Each named turn below is shown by a few rows before and after it. Which turns, in which order, take the first row of each later pair to the second? The first pair is answered.
Z_555:
[-3.06  2.15  0.80 -0.16 -0.66 -1.59 -0.54  4.07 -3.89 -0.68  0.60 -2.00
 -2.96 -3.15 -2.27 -2.80 -2.26  3.70 -0.20] -> [-0.51  2.86  1.61 -1.01 -0.50 -2.45  1.10  3.19 -2.45  0.59  2.31 -1.63
 -4.60 -1.77 -1.32 -1.38 -3.92  1.40 -3.46]
[ 1.20 -3.26 -0.48  0.86  1.85  2.47 -0.88 -3.33  2.11  0.37 -2.08  2.98
  2.88  1.23  4.93  1.96 -1.02 -0.76  3.75] -> [ 0.06 -2.54 -0.48  0.90  2.51  2.22 -2.48 -1.60  0.68 -0.44 -4.02  2.60
  3.60  0.20  3.90  0.49 -1.36  1.47  5.86]
[-3.64 -2.29  1.82 -0.69 -2.59 -0.78  0.48  2.07 -2.11  0.61  1.29  1.65
 -1.38 -2.66  0.08 -1.80  1.52  1.26 -0.70] -> [-3.00 -1.58  1.28 -1.27 -2.76 -1.43  1.33  2.10 -1.76  1.25  1.75  1.11
 -1.68 -2.40 -0.37 -1.25  1.23  0.50 -1.20]
Z_551:
[ 0.66 -4.91  1.46 -1.24 -5.88 -0.63  4.15 -2.26  1.25 -1.98  2.56 -0.01
  0.04  2.30  1.00  1.43  4.23  1.14 -0.27] -> [-1.10 -4.28  2.71 -3.01 -4.19  0.72  4.16 -1.89 -0.07  0.20  4.32  1.82
 -3.19  0.58  2.54  1.65  3.20 -0.11 -3.87]
[-2.08 -1.29 -0.21  1.72 -1.29 -0.34  0.11  1.87  0.21  1.63 -0.60  0.29
  0.52  0.41 -0.14 -0.99 -0.75 -0.58  1.22] -> [-2.83 -0.73  0.24  0.68 -0.64  0.68  0.17  1.99 -0.26  1.70 -0.64  0.64
  0.01 -1.17 -0.29 -1.00 -0.58 -0.33  1.21]
[ 2.39 -0.18  0.30  1.78  3.31 -2.82  2.81  1.33  1.79  4.68  2.37  0.33
 -1.58 -0.92  3.66  1.79 -1.13 -3.09 -2.76] -> [-0.02  3.33  0.53 -0.97  5.73  3.59 -0.80 -0.28 -0.45 -0.54  2.10  1.73
  0.98 -3.88  2.14  0.49 -0.97  1.26 -3.06]
Z_449:
[ 2.16 -0.80  0.30  0.79  1.48  1.38 -2.07 -2.68  3.76  1.51  0.97  1.57
  0.92 -1.20  0.89  3.21 -1.80 -4.62 -0.29] -> [ 2.33 -1.22  0.28  2.27  0.88 -0.58 -1.40 -2.05  3.47  2.54  0.17  0.41
  0.70 -0.06 -0.36  3.41 -1.95 -4.32  0.37]
[ 1.82  0.41  1.09  2.36  1.05 -1.31  0.86 -0.25  1.62  1.55 -0.59 -1.70
 -1.55 -0.23  0.16  1.19  0.17 -1.70  0.29] -> [ 1.35  0.30  0.91  1.83 -0.27 -2.28  1.01 -0.91  1.80  0.75 -0.23 -2.51
 -1.09  0.07 -0.49  1.09  1.18 -0.36  1.61]
[-2.15  1.18 -2.35  2.45  3.82 -0.13 -3.63  3.29 -0.86 -3.08 -1.59 -4.38
  2.24 -2.94  0.55 -1.54 -2.89  0.65  4.80] -> [-2.16  1.28 -2.69  1.67  4.00  1.45 -3.58  2.43 -0.39 -3.18 -1.31 -3.61
  2.62 -3.27  0.38 -1.69 -2.86  0.70  4.18]
[-2.07  0.61 -2.32 -1.45  2.32  5.33 -2.03  1.75 -1.84 -0.37 -3.02  1.96
  5.58 -5.24 -0.57 -0.87  3.35  1.89  1.25] -> [-1.57  0.97 -3.16 -1.38  3.69  4.88 -1.10  3.61 -1.12  3.22 -2.93  2.85
  3.48 -6.17  1.10 -0.54  1.70 -0.53 -0.97]

(2 to 3 turns a pair)
[-3.44  0.86 -0.71 -0.42 -0.86  3.06 -2.73 -0.41 -3.29 -1.12 -2.67 -0.99
  2.87 -2.68 -2.52 -1.58 -0.67  2.06  0.12] -> [-2.91  1.19 -1.59  1.17  0.90  0.25 -1.33  2.35 -2.12  4.26 -3.93 -0.45
 -0.54 -2.99 -1.78 -2.24 -2.72 -1.73 -1.28] -> Z_449 Z_449 Z_449
[-0.74 -1.22 -0.54  0.71 -2.24  0.95 -0.17 -1.65 -2.60 -3.03 -0.86 -1.91
  2.04  0.59 -3.57 -0.58  0.72  4.90  3.45] -> [ 0.03 -2.94 -0.07  0.55 -1.45 -0.24  3.75 -0.36 -0.67  5.11  1.51 -0.48
 -4.50  1.31 -0.56  0.78 -0.87 -1.67 -1.22] -> Z_449 Z_551 Z_551
[ 4.34  1.92  0.70 -1.55 -0.27 -1.90 -0.91 -2.99  0.60 -5.47  1.36 -2.09
  1.55  2.97 -1.36  1.76 -0.73  2.18 -0.71] -> [ 2.26  3.59  0.86 -3.29  1.21  1.25 -0.87 -1.84 -0.97 -4.87  2.28 -0.44
  0.11  1.07 -0.51  1.34 -1.96  2.03 -3.14] -> Z_551 Z_551 Z_551
[ 1.76 -0.60 -1.15  1.57 -0.79 -3.53  1.54  2.19  1.32  2.01  1.12 -1.10
 -1.18  1.07 -0.41  0.60 -0.92 -1.46  0.56] -> [ 1.38 -1.41  0.34 -0.21 -2.22 -3.14  2.62  1.16  0.70  1.21  3.41 -1.39
 -1.71  1.39  0.77  0.64  0.15 -1.35 -0.61] -> Z_449 Z_449 Z_551
[ 1.75 -1.98 -0.66  0.96 -1.28 -1.40  3.17 -1.27  1.92  2.71  0.81  0.09
 -1.50  0.45  1.54  1.41 -0.07 -2.84 -1.04] -> [-0.17  1.19 -0.85 -1.10  2.42  4.35 -0.87 -2.65 -0.16 -0.59 -0.34  2.05
  1.57 -1.19  1.57  1.34 -0.93 -0.10 -1.12] -> Z_551 Z_551 Z_449
[ 1.97 -3.26  3.42 -2.50 -2.18 -0.77  1.48 -2.39  1.35  0.99  3.10 -0.04
 -0.37  3.66  1.03  0.37  1.91 -2.96 -2.60] -> [-1.10 -4.88  3.20 -0.72 -3.52 -2.51  0.40  1.14  0.34  2.99  0.65  0.51
 -0.44  2.25  0.18 -1.01  3.46 -2.22  1.50] -> Z_555 Z_555 Z_551
